Each row is where one point has got to under a steady rotation. How many ticks took it there?
The counts run from 0 to 114.
[129 187 119 122 117  99 114 141 168 121 141 138 183  96  76 134 133  77
 148 130 142 154 116 155 140  82 138 116 134 106 136 167 112 124  72 148
  96 110 156 123 122 105 125 112 100]	83
[140 154 128  98  91 102 114  88 109  96  94 137 149 147  95 151 121  80
 156  95 152 126 124  92 150 115  52 115 115 166 148 136 115 167 110  82
 134 134 141 101 115  94 136 149 105]	102
[112 154 151 160 124 121 158 142 123 129 101 119 132 121  89  92 127 154
 119 133 158 139  84 112 127 140 120 102 164  91 164 128 125 132 118 149
 173 187 146  93 129 214 149 145 116]	55
[116 173 132 117 152 118 149 161 171 155 133 169 143 117  93 141 145 152
 108 157 130 148  92 137 133 116 196 107 135  99 142 142  98 103 123 164
 137 110 201 109 173 163 141 121  99]	42
[125 152 151 101 115 100 115  84 132  83 168 132 178 139 118 171 127  94
 110  65  97 159 131  91 125  92 111 107 142 166 141  97 108 169 136  72
 113 117 161 163 139 102 132 135  93]	113
[121 129 134 157 123 119 193 133  98 117 130 132 128 107 106 131 147 148
 122 106 130 129  92 106 128 172  96 112 128  86 172 129  91 143 113 160
 182 124 126  69 164 156 106 176 165]	13
[ 88 200 138 125 121  92 170 125 148 101 135 113 167 152 111 130 129 123
 135 105 114 147 113 152 114 113 161 113 108  82 118 135 110 121 110 208
 109 111 155 121 161 165 169 138 115]	86
[ 97 205 136 124 126 105 157 130 149 119 143 115 186 119 104 118 126 113
 150 136 126 122 118 160 119 107 162 113 121 112 124 134 100 116  82 197
 108 116 174 136 134 134 146 127 100]	85
[110 145 143 142  90  77 124  87 120  91 139 167 150  98 107 133 143  70
 154  93 160 161 130 104 146  95 152  88 143 103 148 138 125 182 121 107
 124 132 145 124  73 125 130 103 121]	92
[109 175 145  82 106 102 132 125 147 146 114 173 110 159 111 120 148 106
 114 163 128 110  87 154 140 103  98  82 110 122 112 135 137 122 122 179
 102  84 190 102 154 149 167 139  71]	63
[106 150 186 114 136 116 159  97 114 135 131 160 107 127 133 150 158 156
 154  99 109 103 115  75 122 187 106  96 133 108 124  77 115 155 144 135
 155 129 188 114 177 172 148 159 176]	24
[ 94 132 135 103 108  55  98 146 130 113 153 144 116  79 141 153 169 131
 105 114 142 157 112  83 119  89 141  84 142  96 176 134 104 169 134 115
 120 116 160 152 108 133 108 109 107]	49
[133 116 139 117 107  57 119 132 135 142 126 165 123  99 112 147 145 105
 115 128 119 136 109 125 156  59 140  73 151  81 191 139 118 119 116 141
 121 123 163 120 103 152 111 114  85]	51
[137 146 164 128 130 130 132 125 116 131 101 104 128 116 129 127 104 182
 119 152  97 123  59 127 111 146 104 131 181  92 131 118  96 101  99 143
 145 153 181  88 201 168 137 126 138]	33
[100 155 135 154 135 135 149  97 114  95 162  86 146 152 101 119  95 123
 108 108 101  97  71 100 132 112 103 138 144  83 146 140 134 117  85 116
 155 147 159  85 123 190 171 154 123]	77
[140 125 133 131 119  82 157 121 133 114 153 114 150  56 124 123 157 157
 127 136  74 131  91 162 137 123 140 132 152  86 165 110  98 111  93 194
 136 101 156 115 161 112  71 124 137]	9
[114 156 130 132 109 123 101 144 128 138 119 120 137 121 106  83 154  99
 162  99 179 129 100  82 114 145  49  74 134 118 161 134  94 157  95 118
 137 157 164 116 111 151 154 123 132]	58
[145 112 133  91 121  93 105  77 141 129 123 196 126  85 112 166 173 117
 127 143 108 131  99 110 138 102 116 110 173 128 152 124 133 163 119  60
 127 108 166 122 146 132  89  95 122]	28
[123 175 132  78  96  94 113 141 150 150 105 169 126 138 134 135 161 104
 125 164 140 120 104 151 141 105  85  85 100 136 143 134 134 119 120 176
  87 101 169 112 137 145 149 114  84]	62
[106 170 186 105 122 118 179 117 126 132 105 164  97 135 143 127 167 149
 150 132 103 116 112 119 120 143 118 108 135 129 126 105 114 157 123 183
 123 116 204 112 204 169 118 160 149]	22
[152 186 134 117 106 106 129  89 154 118  87 191 167 134  82 144 135  86
 134 162 156 140 111 182 147  95 136 116 120 169 114 132 145 121 113 134
  95  99 157  90 158  84 143 124  81]	105
[119 125 118 116 151 110 109 118 168 112 189 123 139  73  93 165 186 108
 125  92 118 166 135  74 147 137 141 130 185  96 141 124 109 151 117 102
 133 127 131 117 148 113  63 101 150]	5
[128 136 126 108  93 105  91 157 118 134 107 123 111 105 112  96 169  91
 170 129 175 127 107  99 112 142  54  86 118 123 153 147 106 145 109 112
 127 143 160 122 131 141 137 116 101]	59
[104 187 155 122 126 144 135  88 136 101 148 118 150 150 131 168 114 104
 129  81 111 133 136  83 122 131 120 125 130 169 106  84 119 166 130  82
 134 160 170 155 138 131 141 134 114]	111
[151 144 154  96 119  76 119 103 171 114 134 122 159 107 113 124 110 101
 105 140 101 109  78 175 153  83 110 114 153 107 137 119 142 118 104 125
  86 111 171 140 129 142 132 106  66]	73
[117 149 137 152 174 142 180 113 142 105 204 118 143 149 123 173 146 137
 111 105  94 130 117  90 124 164 141 127 150  77  98 102 124 146 130 134
 165 130 148 115 172 157 120 140 154]	2
[103 191 132 131 169 148 147 151 130 146 159 142 141 129 104 141 147 163
 131 128 123 137  94  87  94 133 179 122 149  89 130 133  85 126 113 170
 142 159 189 134 168 183 151 135 125]	44
[104 162 144 122 162 133 178 115 144 110 175 117 137 154 119 194 158 128
 105 110  87 118 133 116 128 160 144 129 146  98 118  99 108 128 126 164
 162 102 137 106 184 170 137 137 146]	1
[115 131 109  93 128 130 109 146 108 113 137 112 121 112 109 156 121 144
 113 115  98 121  51  50 127 140  63 122 132 143 148 157  74 144  98  80
 138 140 182 106 170 150 131 124 130]	36
[102 147 109  72 100  71  74 147 137 140 114 129 130 118 105 110 161  87
 161 118 180 123  92 121 133 107  44  75 107 139 161 146 116 142 108 122
 117 114 160 138 112 114 127 135  97]	60
[150 138 127 111 121  89 131 156 147 140  98 186 146  87  86 116 183 119
 174 156 171 132 108 137 145 137 121  90 135 130 146 137  93 148 103 155
 110  89 148  84 159  96  84 115 130]	18
[121 152 127 121 164 135 195 130 148 124 168 144 152 144 112 180 146 135
  72 151  76 118 100 131 131 161 155 136 121  78  87 113 115 115 121 178
 152  79 153 113 192 156 134 145 128]	0
[112 170 163 119 141 133 160 124 143 137 138 175 116 168 129 127 144 112
 100 156 121 104  98 123 124 129 133  93 112 111  99 135 163 107 115 174
 138 131 182 107 166 196 200 158 115]	65
[128 165 192 158  90 114 149  85 126 113  81 121 155 101 124  88  92 132
 187 123 122 135 118 173 124 102 113  99 164 108 140 108 142 115 112 174
 116 172 149 105 149 171 122 146 118]	97
[ 83 150 140  95 140 100  97 158 132 112 160 129 123 103 130 146 181 133
 127  63 136 139 106  57 108 107 133  87 136  96 157 129  84 160 124 124
 135 158 166 153 123 162 137 118 138]	47
[139 184  90 103 157  99 142 143 148 131 151 161 128 126  78 149 153 139
  88 161 126 133  90 127 133 106 183 124 126 117 130 182 109 103 108 165
 128  86 174  95 160 147 129 121  90]	41
[ 89 181 143 142 106  99 143  83 121  70 162 142 134 131 109 160 132  85
 157  69 149 147 136  80 115 118 144  84 117  97 157 116 128 187 124 119
 135 147 153 109  89 116 168 137 140]	90
[121 211 157 132 139 132 155  94 162 128 101 167 170 165 112 152 134 131
 147 147 133 123 110 168 135 126 151 124 128 170  96 121 129 112 118 154
 113 137 183 106 172 130 160 156 116]	107
[ 98 175 131 120 157 123 164 153 142 147 146 138 138 130  99 149 141 155
 101 136 132 142  82 124 135 108 187 114 124 105 128 154  89 124 107 183
 126 136 173 127 177 177 138 131 123]	43
[133 156 152 126 128 149 137 139 126 122 123  98 132 120 128 147 103 169
 127 130  86 106  74  85 119 154  83 142 143 134 143 136  96 122 111 118
 163 162 187 114 188 176 130 136 145]	34
[ 97 165 154 153 127 103 142 122 118 138 105 143 136 113 101  98 111 149
 114 139 157 126  90 136 127 119 138 112 169  83 175 136 122 109 105 192
 162 155 147  84 148 211 154 142 109]	54
[117 180 163 152  97 135 144 100 118  91  77 104 153 126 119 103  90 117
 156  98 124 105  92 117 123 140  68 100 119 116 143 113 134 154 103 148
 128 168 160 110 148 156 152 166 142]	99
[128 175 187 159 108  76 155  85 151 122  96 131 152 126 126  74 111 119
 146 132 133 118 111 191 145  93 133 108 160 117 127 103 163 134  98 178
 125 155 149 127 134 147 136 141 120]	96
[ 72 198 142 132 119 108 171 122 137  88 135  93 155 161 131 140 119 127
 138  85 127 131 123 125 112 127 153 113 100  79 116 130 112 140 119 188
 133 127 167 135 135 161 171 159 115]	87
[134 118 160  92 112  92 113  88 151 153 126 179 144  78 117 146 136 149
 106 186 106 125  91 155 154  97 131 121 186 132 142 122 116 104 114 105
  97 117 180 103 173 135  98  91 113]	30
[ 97 155 141 162 115 129 140 141 121 131 100 116 119 104  82  85 132 123
 131 134 168 139  94  82 108 130  84 100 160  94 166 125 128 149 116 163
 175 195 146 101 145 208 147 149 131]	56
[127 127 115 134 124 109 147 134 113 104 132 147 125  91  79 143 156 122
 156 100 153 136  97  65 129 169  71 102 145  99 189 141  93 167 116 125
 164 118 130  68 145 128  98 144 168]	15
[119 148 164 128  88 115 130  86 113  87  87  99 150 136 110 127 112 111
 173  96 143 126 104  89 134 131  43  98 130 143 163 117 122 152 116 114
 132 163 158  91 143 149 161 166 129]	100
[151  92 136 109 130  70 114 114 146 127 152 126 158  58  98 145 166 120
 130 114 109 148 111 147 156 124 163 111 158  97 155 120 108 153  86 156
 128 116 148 133 145 108  57  89 141]	7
[121 129 162 137  87  62 132 112 115 150 113 142 118  81 106 118 134 133
  97 158 124 144  83 141 141  65 149  69 145  87 194 139 139 112 114 175
 134 119 142 109 112 164 112 132  84]	52
[ 91 135 117 104 117  77 100 138 131  97 161 127 120  92 137 134 156 117
 109  80 136 155 113  57 116 103 128  84 139  90 194 130  87 179 133 111
 126 127 158 145  90 144  97 108 124]	48
[108 142 153 140  86  67 107  87 154 112 121 178 162  97  95 133 143  85
 153 108 167 149 138 144 159  77 163  80 153 110 150 124 155 163 122 111
 112 117 139 131  81  97 104 110 115]	93
[120 142 155 154 122  77 142 126 144 149 105 134 123  96  97 121 114 145
  93 145 131 128  88 143 140  93 137 101 155  87 179 128 136 113 119 181
 150 139 156 106 134 182 115 129  98]	53
[145 172 130  91 122  92 152 141 137 171  95 189 133  98 117 125 177 126
 169 152 152 132 109 147 133 155 155  73 121 124 132 131  93 131 101 184
 108  92 165  98 180 116  94 108 134]	19
[118 153 141 145 124 132 144 106 142  93 124  80 150 148 113 153  93 112
 100 138  79 116  60 133 134 106 126 136 133  97 148 130 132  98 104 146
 156 153 172  93 156 178 174 138 105]	76
[140 147 167 118 123 125 142 123 138 148  98 140 132  92 111 119 117 172
 121 165  86 107  60 145 142 113 114 146 187 127 133 131 107 102 109 144
 140 149 179 107 181 168 128 124 101]	32
[113 139 127 146 162 142 160 130 144 105 192 127 146 128 105 163 169 123
 104 101  88 147 130  63 116 170 127 128 149  78 121  98 111 175 123 108
 192 132 150 124 153 162  97 122 162]	3
[101 187 160 119 140 147 145 111 164 138 136 139 104 178 115 137 140 101
 126 132 142 111 100  98 116 152 124 105 137 112 100 121 152 132 119 113
 124 143 191 108 150 209 212 137  99]	66
[143 118 140 144 117  94 182 132 110 111 126 105 134  77 142 142 130 177
 114 129  71 125  97 164 142 135 128  98 159  66 179 109 100 110 101 180
 137 114 149  85 150 135 100 134 128]	10
[152 174 148  97 127 112 160 134 155 159 107 173 133 109 125 110 174 153
 167 137 126 125 124 161 129 145 145 100 129 118 145 115  93 126 103 190
 105 101 182 111 204 142 115 122 135]	20
[155 135 115 105 113  77 131 146 139 128 109 176 130  90  86 136 199 122
 141 145 176 152 118 120 158 163 112  98 134 137 147 154  95 155  97 139
 122  99 143  74 151  90  71 118 146]	17
[138 174 145 120 122 132 149  95 155 135  80 178 175 173  76 136 124 105
 128 164 137 135 126 172 137 105 146 114 148 167  99 127 126 109 100 148
 108 111 177 107 171 130 157 133  95]	106
[115 203 167 146 129 147 171 100 152 106  95 144 185 170 112 144 107 121
 162 129 124 129 134 152 122 117 161 137 135 152  92 100 101 119 123 160
 122 147 170 129 179 152 175 138 117]	108
[111 156 104 152 132 131 147 115 115  80 145  81 134 128  89 146  97  84
 124 106 114 129  88  80 124 137  98 136 145  87 141 163 133 117  98 103
 167 157 131  88 124 167 171 118 119]	78
